One turning vector, and how many steps it has turned
The counts run from 0 to 118.
[-15 -35 -12  34 -18 -29  -2 -36  19  -6  -2  32   0  32   9   9  -6  41
  23  24 -18  15  -8  -2  31  17 -21  -1   5 -19 -18   5 -36  -8 -50 -19
  17  25 -39   5   4 -16 -23 -31  35  36  19  -4   3 -11 -22 -18 -24   4
 -14   8 -18] | 52
[  7  24 -38   2  44  -7  -5   3  11  13 -25  18  -8   0   1 -25   8  18
  45 -33   4   1   9 -26   2  29 -21 -18   2  22  40  27   0 -30 -33 -40
  -3  13  18  36  -1 -36  16 -54   9 -13 -27 -31  -9  12  12  -4 -20 -42
 -34  11   3] | 63
[-28 -32 -10  53  12 -36 -24  -2 -14  17   5  12  19  42  22  15  -1  24
  -1 -25   7  31 -25 -29  30  -4 -13  22  10 -12  15  12 -21  10 -31 -34
  -1  39 -32   9  -3  -5  -3   4  57   2  18  18  10 -24  -9  -8 -33   0
 -26   6 -23] | 55
[-19 -12  -1 -26 -29   6 -14 -34  -2 -13 -24  -6 -25 -15  -6 -25 -26  35
  11  19   2  -3 -13   2  16  40 -37 -32  16 -17  18 -19 -52  -3  -6 -32
  51  21   6 -14  20 -24  16 -50  -6 -21 -11 -24  18  -5 -23  -3 -17   0
  32  29  -2] | 90
[ -4  27 -36   5  47  -3 -18 -36   3  -9  -8  31 -16   0   2   0  -3  65
   8   5 -13   3   5 -14  13  13 -31  -9 -16   5  -7  23  -5   6 -34  -5
  31  22 -20  35  20  -7  18 -21  37 -20   4 -17 -24  41  -2 -19 -20 -13
  12  45  10] | 11
[ -9 -52 -23   0  24 -14  -3  17 -19  -1 -22  -9 -23  21   0  23 -18  20
   2   7  28  42  22  -4  -6  18  19   2  26  21  61  43 -21  18 -11 -21
 -16  35 -13   6   8  30   3  11  -4  25   3 -22 -38 -27  -6 -21  15 -26
  -5  44 -33] | 110
[  2 -24 -15  -1  -5   7  32  47 -28   5  10 -16 -15  -2  -1 -22 -21  11
  -9 -27   5  10   6 -16  -1  48  38 -25  -7  13  26  46 -21  -9 -16 -56
 -26  42  -7  19  19  13 -16  13 -20   5 -28   8 -37   2  -5 -30  -2 -13
  -1   6 -30] | 113
[ 10   9   3  34  46 -10 -47   3  -9   0   8 -12 -17  16 -27  -6  17   9
  -3   0   8   1  28  22 -22  23  18  -7  -8  12  55   4 -35  12  -3   4
 -20  44  34  31   3   9 -16   5  17  18  -4 -20 -26  -1 -27  -5 -33   2
  -1  20 -33] | 69
[-28   2 -24  11   5  -1   7 -11  19  -8  10  20  -3 -18   9 -39 -20  49
   5 -16 -30  19 -18 -35  30  20 -28 -19 -23  -6 -50  22 -35 -20 -44 -55
  11   5 -12  39  21 -18   6 -24   9 -24 -26   2  10   7 -17  -9 -13   1
 -12 -12  19] | 7
[ 27 -22   9  16   9 -51 -18  37  38   5  11  13  -2  20  -2 -31  -3   0
  32 -34 -10   1  38  -1 -13  21 -21  -1 -30  26   0  37 -15  13 -14  10
  -7  30   1   9   1  -4  36 -37 -10  26   1  -1  -9 -17  -9 -34  13 -37
   2   2 -43] | 25
[-29  10  -3  43   8 -59  12   5  23   8  30 -32  -9 -11  23 -13  -4  16
  -6 -10  -2  27 -30  14 -40  -6 -25 -11 -50  -3  -8   3 -10  27  10  -2
   8  11  -9  35  -3   5  28  -2   4   8   0 -18 -27 -21 -31  -3  41 -18
   8  19 -11] | 80
[-57 -13 -29   0  27   3  -6   0  -5  27  21 -30 -17 -16  31   3 -19  -1
   7   0  33   8  22  11 -21   8  -2 -11 -51  -9   5   0 -16  17   0 -16
  33  19  16  15   3  43  34  -4   2  10  29 -31 -12 -41 -25   0   3   9
  37  44  -8] | 84
[  4  24  -3  29  14 -22 -27  10 -19 -10  11   2 -12  18 -29  -3  24  18
   4   2  -1 -16  21   7 -18  30   3 -24 -11   6  51  16 -23  -8  -5 -11
 -24  52   8  29  18   5 -15   3  17  13 -17 -18 -42  50 -21 -22 -27 -11
  21  26 -35] | 68
[-24  18  -6  -3 -29   3   8 -35 -16  21  19 -34  -9  -9   6  -9 -60  14
 -10   8   8  31 -51  15 -22  46 -31 -28 -15 -16   6  26 -27   9  38 -22
   2  15 -29  23  -7   1   3 -10  -9  -7 -15 -41 -17   0   2  10 -21 -28
   8  -6 -12] | 34
[  8 -22  17  35  12 -47  -9   1  45  14  15  -4 -34   0   8 -43 -26 -15
  13 -26 -16  24 -20  39 -37  -7 -18 -28 -21  10   1  22 -17  38   3   6
   8   0  -2  35  -1 -19  28 -33   4   3  -8 -18   4 -48 -34   7  13 -16
 -21  -9   4] | 77
[-29 -20 -18  15   2  12   0  24 -19 -15   7  37  -7   6   7  -8 -51  31
  -7  18 -13  18  21 -28  16   7  13  -9 -13 -16 -29  -4  -9  21 -61  30
  14  14  -5  19  39 -10  15   1  16   3   8   9 -42  -6 -29 -29 -24  25
   9  -9 -17] | 98
[  0  -4  18  40 -13 -56  -1 -12  41   9  28  14 -14  12  22 -40 -25   1
  23 -29  -9  18 -15  25 -15   3 -33 -39 -28   9 -20  29  -1   2   0   1
  20   4 -18  26  -6 -19  25 -51  -1   0   2  -4   2 -25 -11 -14  19 -34
 -10 -12  -7] | 78
[-18   5 -41   4  35   1  34 -20  25  -5  -1   5 -13 -31 -12 -18 -17  46
 -32  -6 -35  14 -33 -31   1  11 -18  -6 -11 -23 -26   3 -50  -4 -38 -36
  27  -3 -12  53  21  -7  21 -15  22 -13 -30 -17 -12  18 -19  -1  -8   9
 -15   8   3] | 8
[  4 -55 -18  -2  21 -10 -17  38 -13  20 -11 -11 -12  17  -5  16  -9   3
  26 -13  17  50  13 -15  13  24  19  -2 -10  36  40  40 -23   8 -34 -28
 -16  36   2  -7   2  23   1  -2 -12  18   6  -5  -4 -42  -8 -22   6 -23
 -14  27 -29] | 111
[-11  25 -14  15  22  11 -31  -1 -32 -13   3   1   5  -3  13  11 -14  38
  -5  -1  -2  17 -11 -43  10  17   4  -7  -6  16  51  20  -1   9 -16 -16
 -20  51  -9  14  33   2 -12  -7  36 -11  28 -20 -44  28  -8  -5 -53  24
  19  31   4] | 15
[ 15 -26  -4  12  25  10 -22  45  -7  29  -7  -3 -30  -4 -27 -24 -13 -16
  -4 -49  14   7  11  -4 -21  47  17  -5 -10  26  20   6 -25 -12  -7 -44
 -11  38  19  20   4 -10  10   0 -30  -4 -42  -5  23 -32  -3  -9 -13 -19
 -35 -10 -37] | 115
[-30   8 -11 -22   1 -24  -8 -15  -6  -3 -28 -19 -45  11   8  -7 -42  40
   3  33  19  40 -34  31 -22  17 -14 -36   1  -6   9   1 -10  22   7 -11
  19   8 -13  13   3 -10   8 -18 -20 -11  -6 -23 -46 -10 -10 -12  40 -31
  20  18 -27] | 38
[ -9   3 -19  15   5  -9  34  -7  -6  -4 -13 -18   1  -8  -7  29 -16  44
  10  18 -29  36 -23 -29  -3  32 -39   3   9  16  39  27 -14   2 -22   7
 -17  24 -47  17   0  14   8 -31  15  43   8 -61 -35  20   1  -8 -21  -7
 -25  22 -26] | 106
[-55   1   2  -9 -15  10   2  20 -15   5  -7  18 -40  -7  14 -27 -24  14
   8  35   5 -42  19  10   6  34  21 -33 -20 -11 -24 -26 -29  -5 -40  -8
  21  23  15   0  36 -36 -11 -21 -21  10 -16   2 -16 -25 -27  -9 -23  33
  -6   6 -30] | 45
[  2   4 -34  20  60  -8 -30 -23  22   2 -10  36  -2 -10   3  -1   2  57
  17 -18 -16  18  -8 -27  19   9 -38   4 -23   0 -17   6 -29  -6 -36 -10
  26  17  -2  42  11 -13  32 -29  30 -14  16 -19  22  15  -2  -5 -18  -3
 -18  33   9] | 10
[-39  -1  -1  10   9  14   0   7  14  14 -12  -1 -15 -21  12  -8 -11  -7
   8  11 -18 -18 -15 -10   1  26 -16  -9 -30 -22 -25 -42 -50 -16 -67  -4
  -6  25  15   0   8 -16  -2  -8  -7  34 -22 -28  19 -35 -35  11 -38  32
 -32 -10 -25] | 47
[-23 -39  -9  23   7  -2 -47  30  -4  -5   4  45  -6  17   4 -15 -37  32
  16   0 -16   9  25 -19  27   7  -3  -4  -6  -1 -35 -12 -15   9 -53  28
  35  24  -5   8  39 -36  24 -13  21 -29   7  35  -9 -12 -36 -40 -38   6
  13   8 -23] | 97
[-37 -58 -26  21 -10   7  12   6   2 -16   1   8 -20  -7   7 -28 -29  27
 -25   1  -8   4  10 -13   3  19  27 -12  11 -30 -12   5 -34   4 -36 -63
  33  11  -3  30  28 -12  10   9  25   3 -23   2   7 -16 -41 -11 -19  23
  -8  22  13] | 4
[ 33 -37   9  11  30 -49   0  44  31  -2 -10   2 -22   2 -11 -27   2  -7
   9 -18 -17   4  28  10 -23   5 -24  -3  -9  20  26  22 -29  20 -20  20
  -6  19  10  27   5   0  35 -21  12  29  -6 -22 -15 -23 -22 -21  19 -36
  -7  11 -28] | 24
[-18 -27   4   3  18 -14 -12  38  -2 -34 -15   6  -1  -3 -20  -4 -19  37
 -15   2 -15  16 -22  -1   2   3 -16   0  -2 -13   1 -27 -44  37 -48  10
  37   7   3   9  35  -8  33  17  31  -7  -4   7 -31   1 -50 -13  -1   7
  21  18 -41] | 95
[-27  -3 -48  17  22  -2  -3  14  -7  14  -5   9  -4  -1  15  -7 -15   3
  30 -39   6  48  -8 -53  29  11  10 -33   3  21   5  30   1 -14 -52 -54
 -12  22  -6  17  -4 -13  -5 -16  10  -3   3   1  -6 -36  -6   3 -23  -5
 -23 -16  21] | 59
[  6 -15  12  31 -24  -3 -16  -6  -8   4  19 -12 -21   1 -29 -33 -11 -21
 -15   5  -7   7   8  30 -12  25  27 -37 -14   9  36  36 -30  17   8   4
 -27  31  11  32  20  -3 -36  -3  -9  32   3 -26 -44 -13 -46 -23 -30  16
  19 -16  -7] | 72
[-15  -8  11   2  -6  -9 -36 -22  -3  29  -4 -25 -24   3   9   7 -36  16
   6 -12  19  42 -49  39 -20  35 -38 -14 -10   8  24 -10 -25  14  18 -10
  21  24   0   4 -28 -14  21 -31  -2 -36  -3 -33  11 -38   1  10  -2 -29
 -14   0 -20] | 36
[ 17 -11  29  50 -21 -16 -33   5  -4   6  29 -11 -18   1 -13 -47 -12 -35
   2 -47  -4  19 -22  18 -14  23  -8 -22 -24  12  18  21 -23  10  19 -12
 -24  41   2  34  10 -30 -25 -30  -6  10  -7  -2  10 -31 -28   3 -38  -7
 -33 -41  -7] | 74
[ 50  -6  34   9 -12 -37  20  40  -1 -11  -6  14 -14   0  -9 -38 -21  18
  10 -40 -34 -15  -1 -23 -18  29 -25 -31   5  10  36  16 -18   9  -6 -10
 -19  27  -3  17  16 -36  17 -57   2  21 -13 -16 -32   3  -7  -8 -18 -27
 -12   4 -25] | 22
[-23 -14  -3  16 -17  13   1 -20 -21  29  30  -5 -24   4  14 -15 -64  -3
  -9  -7  10 -24  35   9 -35  45  -8   0 -30 -10   2  44 -15  13  39   2
   9  31 -21  36   6  14  21  -8  10  -6   9  -7  -8  -5   9 -27 -24 -21
  21   0 -23] | 30
[-19 -26 -29  17  15  10  -6   4  25  -1   7   7  -7 -17   6 -36 -11  22
  10 -14 -22  32 -16 -18  27   9  -9 -22 -19  -1 -33  11 -48 -14 -49 -43
  13  11   5  21  12 -11  16 -29   3 -17 -13  -1  38 -24 -28   6 -19   5
 -19 -18  14] | 6
[-11 -31  17 -17  -4 -10 -29  12  22 -29 -20 -23  -6  -1 -23  -9   4  25
  11   3  -7  37 -39  21  22  35 -33 -14   4   1 -13 -28 -74  10 -41 -20
  42  12  19  -6   2 -13  20 -26   9   2 -15 -27   7 -23 -49   1  10   2
  28  -6 -26] | 92
[-28  -2 -19  31  25  20 -21  36  -6  13  12  23  12 -11  21 -10 -44  -2
   0  -5 -26  16 -12 -40   2   8  -7   0 -31  12 -34  -7  -8   0 -52  29
  -7  29   3  29   8 -18  21 -16  19   6  15  -2   0 -18 -18  11 -59  14
 -26 -32 -20] | 100
[ 20 -11  12   1  -3   7 -15   6 -13  -2 -11   6 -26  -8   2 -14 -20  -1
  27 -10  -6  23  17 -25  20  26  11 -40   7  45  47  21  -1  11 -10 -11
  -1  39  12   6  31 -33 -16 -57  -2   0  33 -20 -31 -25   0  -3 -64  -1
  -1   0  13] | 18
[ -9 -44  -6  22  25 -18 -46  40  10  -8 -14  24  -1  22   9 -14 -15  28
  -2   0  -4  28   0  -6   1  -1   0  12 -12   6 -13 -29 -37  17 -57  27
  35  21  12  12  23 -15  34   7  23 -19   5  15   1 -21 -34 -21 -17   7
  -4  -3 -27] | 96
[-51 -39  17  47 -22 -22  -9  33   0 -12  17 -23   0   8  10  -9   4  15
 -17   6  14  22 -15   0  -7   7  16  -7  -3 -27   8  -8 -46  10 -38 -47
   0  17   2   3  14  22  -9  20  15  34  -3   4   3 -28 -54   6  -1  27
   6  21 -25] | 1
[-22 -54 -37   4  14  21   6   1  24  -3  -8  -3 -12 -17   7 -50  -8   6
 -22  -2 -16  29   0 -10  14  11  22 -15  -7 -16 -23   4 -48   3 -49 -40
  24  -3  14  45   9  -1  20   2   9  11 -23  -3  15 -41 -41  -1  -8  19
 -10  -3  12] | 5
[ 15   9   1 -10 -16  -1  20  20 -10 -26 -18 -10 -25  -4  -4 -22 -37   8
  19 -14 -19   8  -1 -13  13  28   3 -47  11  33  56  35  -7  24 -20 -13
 -20  27   8  10  31 -31 -14 -36 -11  18  14 -20 -60 -12 -19  -5 -36  11
   7  -7   3] | 19
[-28 -30 -53  17  25  -6   9  11 -18   0 -12   8 -19  33  20   1 -38   2
  -9   0   6  30   0 -33   4 -12  15 -14  27  -2  25  28 -16  25 -30 -40
   6  17 -30  30   8   9  -1  16  44  -5  11   4 -43 -27 -17 -16 -21   5
 -16  -4  16] | 57
[ -1 -19  -4  40  24 -18 -19  34 -18  27  43  -6  13   6   7 -10 -19 -26
   0 -32   2 -10  15   6 -33  37  -3  15 -53   9 -16  20 -32  17   4  18
 -19  46   8  35  -2  36  31  11   5  22  -5  -8  -4 -12 -14  -3 -10  -6
  14  -4 -53] | 28
